Here is a table of points, one per row:
[-17. 31. -38. 19. 32. -34. -12. -3. -12. -23. -30. -6. 21. 69. 24. -41. -47. 34. 5. 47. -46. 22. -39.
 41.]
[51. 2. 5. -5. 19. -46. 26. -16. 87. -73. 2. 44. -2. 13. -21. 19. 27. 30. -2. -10. -5. -20. -13.
 -33.]
[-9. 42. -46. -58. 95. -36. -19. 11. -56. 7. -13. 3. 57. 5. -7. 15. 4. 40. -40. 29. -18. 8. -18.
 -15.]
[12. -35. -23. 13. 44. 107. 24. -7. 16. -33. 29. -17. 10. 2. 25. -18. 58. 3. -19. -25. 7. -25. -30.
 15.]
[12. -11. 4. -4. -40. -4. -13. 9. 21. 31. 25. 2. 21. 8. 35. -8. 15. -28. -39. -83. 31. 3. 24.
 39.]
[10. 25. -1. -15. -57. 7. 54. -59. -4. -31. -29. 20. -26. -22. -21. -31. 45. 37. 53. 9. -23. -18. 31.
 76.]
[83. -10. -36. 3. -12. -29. -26. 38. 21. 2. 13. -39. -7. -18. -64. -58. -39. -14. 28. 4. 14. 14. 34.
 20.]
[-19. 60. -12. -76. 26. -3. 44. 24. -20. 19. -45. -44. 72. -3. 11. -19. -14. 81. -4. -27. -17. -6. -23.
 13.]
[32. 22. -8. 20. -17. 2. -34. 0. 3. 5. 37. -35. 14. -2. 5. 21. -5. -51. 8. 17. 16. -15. 3.
 -53.]
[-53. 7. 57. 22. 15. -43. 14. 52. -22. 47. 3. 23. -20. 9. -21. -36. -5. -1. 28. -39. -13. 40. -7.
 -19.]
[-1. -14. 49. 20. 39. -23. 4. -24. -7. -10. -55. -23. -49. 12. 9. 18. 26. 41. -43. -13. 58. -15. -27.
 5.]
[-1. 39. 12. -14. 9. 23. 26. 36. -11. -51. 89. 55. 19. -6. 5. -35. -31. -8. 9. 52. 0. -13. -35.
 -54.]
[-18. -15. -31. 72. -66. 48. 51. -39. -38. 22. -28. -3. 45. 3. -68. 13. -13. -25. 37. 48. 45. 5. -12.
 -14.]
[47. 1. -21. 18. -13. 11. -10. 33. 34. 7. -26. -29. 6. 1. -36. 7. -75. -76. 13. 24. -37. 31. 61.
 -25.]
[-26. 33. 45. 33. -12. 36. -7. 35. -15. -14. 71. -5. 44. 22. -55. -15. -41. -11. 35. 17. -16. -44. -15.
 -13.]
[20. 22. -37. 15. 20. 14. -26. -14. 28. 26. 13. -52. 16. -20. -27. -5. 20. 23. -50. 27. 18. 8. 17.
 4.]
[-33. -51. 5. -16. -23. -11. 26. -25. -39. 42. -14. 68. 31. 31. 15. -70. -39. 16. -1. -43. -12. 60. 5.
 -31.]
[-43. -62. 55. -35. 0. -20. -14. 42. -60. 5. 21. -16. -42. -19. -37. -32. -26. 50. 54. 6. 27. 47. -52.
 11.]
[62. -8. 17. -45. -27. 60. -52. 11. 53. 35. -20. -21. -4. -16. 1. 23. -29. -40. -9. 28. -16. 55. 2.
 -29.]
[0. -8. -1. 3. -38. -8. -28. 27. 85. 79. -2. -3. 0. -39. -7. 52. -4. -15. 25. -8. 0. 10. -47.
 -21.]
[-29. 50. 45. -47. -29. -60. 16. -2. -32. -22. 1. 19. -4. 0. 36. -18. 62. -48. 20. -12. 23. -17. 17.
 38.]
[-24. 11. -4. 13. -7. -23. 28. -39. 5. -61. -64. 60. 22. -56. 0. -50. 49. -20. 37. 18. -30. -18. 37.
 64.]
[-28. -7. -34. -50. -19. -14. 41. -30. -19. 74. 17. 50. 7. 17. -14. -53. 0. 35. -70. -6. -55. -1. -55.
 -22.]
[5. -26. -19. 9. 8. 19. -31. 66. -19. -49. -8. 0. -75. 51. 12. 21. 13. -4. -22. 2. -8. 21. 21.
 54.]
[24. 2. -49. 28. 2. 9. -14. 89. -3. -30. 33. -21. -45. 39. 47. -31. 15. -4. 13. -15. 19. -38. 20.
 24.]
[26. -2. -26. 13. -32. -6. -8. 39. 1. 30. -13. 26. 28. -32. 19. 12. 47. -26. -87. -44. 5. 2. 25.
 -3.]
[15. -36. -56. 14. 10. -20. -8. 46. -31. -72. 61. -28. -17. 6. 38. -4. 10. 2. -25. -16. 4. -45. 9.
 30.]
[11. -3. -9. -11. 14. -23. 60. -27. 56. -27. -41. 5. -76. 11. 32. 47. -2. 9. -13. 5. -9. -43. -31.
 -29.]
[-7. 45. 19. -12. -54. -11. 17. -10. -6. -6. -5. -23. 48. -33. -42. 72. -10. -29. -3. -35. 64. 27. -48.
 -10.]
[-32. -33. 24. 62. 19. 23. 11. -63. -18. -33. -25. -23. -10. 48. 17. 0. 1. 17. -42. -60. 48. -12. 25.
 -23.]
[-5. 67. -18. -21. 83. -48. 40. 26. -8. 31. -24. -24. 13. 35. -4. -45. 10. 11. -9. 62. 6. 21. 5.
 -17.]
[7. -23. -51. 6. -50. 4. 33. -17. 8. -6. -3. -66. 29. -14. -34. 14. 26. -18. -58. -4. -1. -1. 21.
 10.]
[-6. 31. -39. 14. 1. 10. -40. -12. 26. 8. -11. -48. 13. -4. -1. 24. -57. -28. 14. -11. 9. -10. 16.
 2.]
[20. -49. 11. -6. -8. -13. -14. -15. -3. 3. 28. -9. 3. 7. 3. 29. 10. -56. -23. -78. -22. 35. 11.
 28.]
[-13. -54. 5. 46. 43. 5. -11. -20. 12. -21. -50. 33. -18. 29. 7. 5. 8. 28. -12. -17. 76. -17. -5.
 14.]
[-35. 44. 18. 74. -27. 39. -4. -54. -12. 7. 13. -33. -1. -71. -14. -20. -60. 14. 24. 1. 25. 9. -10.
 -9.]
[31. -30. -2. 6. -3. 6. -44. 12. 21. -9. 19. -39. -50. 14. -13. 1. 42. -8. 7. -49. -16. 35. -12.
 32.]
[25. -20. -48. 9. -36. 3. 33. 18. 33. 30. -11. 1. 29. -19. 6. 10. 7. -12. -70. -15. 17. 27. -3.
 44.]
[7. 7. -67. 17. -40. -5. -13. 3. -9. 22. -7. -47. 6. -56. -8. 28. -6. 42. -23. -9. -11. 23. 40.
 12.]
[-37. 16. -23. -32. 48. 6. 34. 6. -10. 34. -5. 8. 74. -21. 15. -34. 8. 43. -15. -29. -59. 4. -23.
 7.]
[-10. 4. 48. -20. -47. -29. 0. -16. -9. -10. -41. 57. 8. -18. 44. -32. 56. -3. -29. 64. 25. -23. 31.
 33.]
[-43. 18. 45. -51. 5. -12. -15. -19. 3. 34. -55. 10. 2. 55. 24. -5. 45. -63. 26. 17. -22. -34. -17.
 13.]
[-26. 4. 67. -42. -32. -30. -35. -33. -29. 15. -15. 12. 42. 5. 68. 20. 51. -31. 38. 16. -18. -36. 25.
 38.]
[-69. -39. 26. -16. -24. -12. 19. 72. 6. -53. 4. -8. -9. -28. -21. 5. -28. 16. 30. 50. -52. 34. -46.
 -13.]
[91. 0. 28. -19. 2. -31. 8. 2. 7. -27. -40. 60. -33. 17. 14. 32. -31. 29. -5. -24. -21. -75. 14.
 -53.]
[-53. -32. 27. -33. 15. 34. 23. 45. -40. 4. 9. 21. -41. -34. -27. 39. 18. 24. 73. -5. -27. 52. -9.
 -61.]
[50. -43. 44. -27. 9. -28. 34. -29. -12. -6. 7. 2. 2. -2. -32. 10. 12. 22. 13. 22. -24. -23. 41.
 27.]
[-23. 54. 34. 40. -57. -21. -34. -18. -14. -24. -12. 21. 0. -37. -37. 35. -23. -1. -58. 20. 71. 35. -39.
 -7.]
[-18. -53. 26. 4. 30. -12. 20. 1. -93. 23. -27. 54. 8. 21. -33. -30. -27. -25. 7. -41. -25. 48. -40.
 -14.]
[39. 10. -23. -42. 15. -1. -56. 53. -31. 16. 4. -21. -15. -61. -72. -5. 20. -3. -23. 16. 20. 20. 106.
 -1.]
[23. 44. 38. 16. -21. -2. 60. 12. -19. 42. 10. 60. 19. 12. 30. -41. -3. 38. -39. -43. -53. 78. -7.
 -13.]
[33. 29. -8. 5. -19. 2. -63. -12. 21. -11. 7. -50. 28. 34. -26. -4. -41. -33. -7. 4. 20. -8. 10.
 -18.]
[-6. -67. 7. 4. 2. 0. -24. 12. 41. 23. 6. -16. -42. 0. 22. 7. 18. -38. -31. -30. -34. 33. 19.
 10.]
[-13. -27. -30. 56. 39. 37. 6. -53. -30. -18. 17. 14. -34. 8. 38. -15. 30. -8. -36. -21. -7. -21. 0.
 -11.]
[23. 19. -24. -43. -22. -12. -48. -33. 81. 16. 53. 14. 4. -36. -3. 9. -28. -50. 24. -9. 28. 72. -6.
 -27.]
[7. 53. -24. -20. 27. -14. -12. -38. -15. -8. -24. -37. 4. 79. 52. -15. 23. 35. 59. 48. -46. 37. 20.
 -38.]
[-48. -3. -26. 22. -9. 56. -6. 8. 32. -5. 62. -3. -8. 46. 2. 21. 22. 57. -29. -34. -15. -53. 18.
 41.]
[-35. -41. -16. -16. 17. -24. 37. -35. 67. -32. -26. 13. -37. 28. 6. 73. 10. 40. 11. -9. 21. -24. -9.
 -23.]
[-16. -40. -15. -12. 32. -23. 51. -6. 13. -21. -14. 7. -14. 18. 31. 77. 20. 42. 24. -20. 82. -1. 0.
 -16.]
[34. 2. 22. -6. 11. -17. 27. -72. -27. -3. 12. 26. -43. -49. -1. -10. -3. 56. 25. 43. -28. -20. 46.
 68.]
[6. 16. 24. 43. -3. 94. -26. -26. -36. 45. 38. 4. 26. -56. -30. -13. 5. 31. 36. 26. 6. -6. -8.
 -59.]
[-8. 15. 62. 10. 30. -57. -28. -33. -2. 36. 1. -17. 0. 43. 60. -13. 47. -24. 34. 30. -45. 3. -34.
 5.]
[-28. 59. 42. -12. -11. 81. 7. 50. -28. -21. 34. 28. 4. 1. 9. 13. -77. -17. 6. 19. -18. -44. -8.
 -36.]
These points spread out most along one direction. Take the direction at right angles to it along which they spread out most. Then take the direction at right angles to both along which they spread out most. Go by this last direction. Where along it does each point below lie, from 0 to 99? 50 is the average, and the first point above lies past it. One standard deviation of the points above along it is 16.
[-17. 0. -43. -39. 7. 44. -28. 26. -26. -27. 50. -26. -23. -4. 20. 8. 25. 21. -38. -22. 13. -63. 28.
 18.] : 48
[-17. 36. -38. 87. -5. -17. 17. 3. -27. 57. -54. 22. -4. -79. -20. 33. -15. -35. 2. 28. 46. 2. -21.
 -4.] : 41
[-1. 19. 4. 36. 20. 45. -4. 10. -9. 30. 49. 41. 28. -18. -62. -34. -20. -11. 40. 12. 18. -62. -54.
 -7.] : 29
[9. -26. 25. -16. 34. -14. 20. -17. 52. -42. -27. 32. 11. 3. 4. 10. -69. 11. 18. -29. -45. -45. 74.
 -8.] : 50
[14. -10. 6. 45. 18. 61. 18. -47. -13. 4. 7. 4. -40. 32. 29. -8. 12. 12. -25. -28. 18. -14. 0.
 22.] : 31
[60. -24. 47. -55. 49. -9. 23. -23. 10. -17. -35. -2. -18. 5. -42. -23. -40. 1. 20. 0. -23. -60. 32.
 30.] : 60
[-12. -26. 10. 6. -40. -30. -27. 35. 39. 38. -12. 8. 62. -32. 21. 75. -31. -22. 23. 16. 43. 18. -17.
 5.] : 48
[-5. 21. -22. 38. 40. -7. -28. 8. 35. 31. 29. -42. 29. 21. -52. 33. -18. -18. 1. 14. 14. 10. 40.
 36.] : 59
[39. -37. -34. -5. 15. 26. -20. 14. -18. -39. 24. -10. -69. 1. 42. -2. 30. -22. 4. -26. 5. 48. 20.
 28.] : 50
[-52. 21. 25. -5. -8. -9. 45. 58. 0. -29. 63. -7. -42. -17. -6. -37. -6. -20. 14. 64. -45. -11. -58.
 -70.] : 34
[1. -14. -31. 9. -50. 7. -63. 11. 26. -24. 1. -2. 17. 3. 23. 13. -6. -54. 8. 39. 19. -24. -46.
 -28.] : 46
[6. -4. 3. -48. 12. -30. -49. -55. -14. 7. -47. -37. -4. 58. 57. -32. 23. 8. 55. 44. -5. 8. -23.
 -30.] : 67
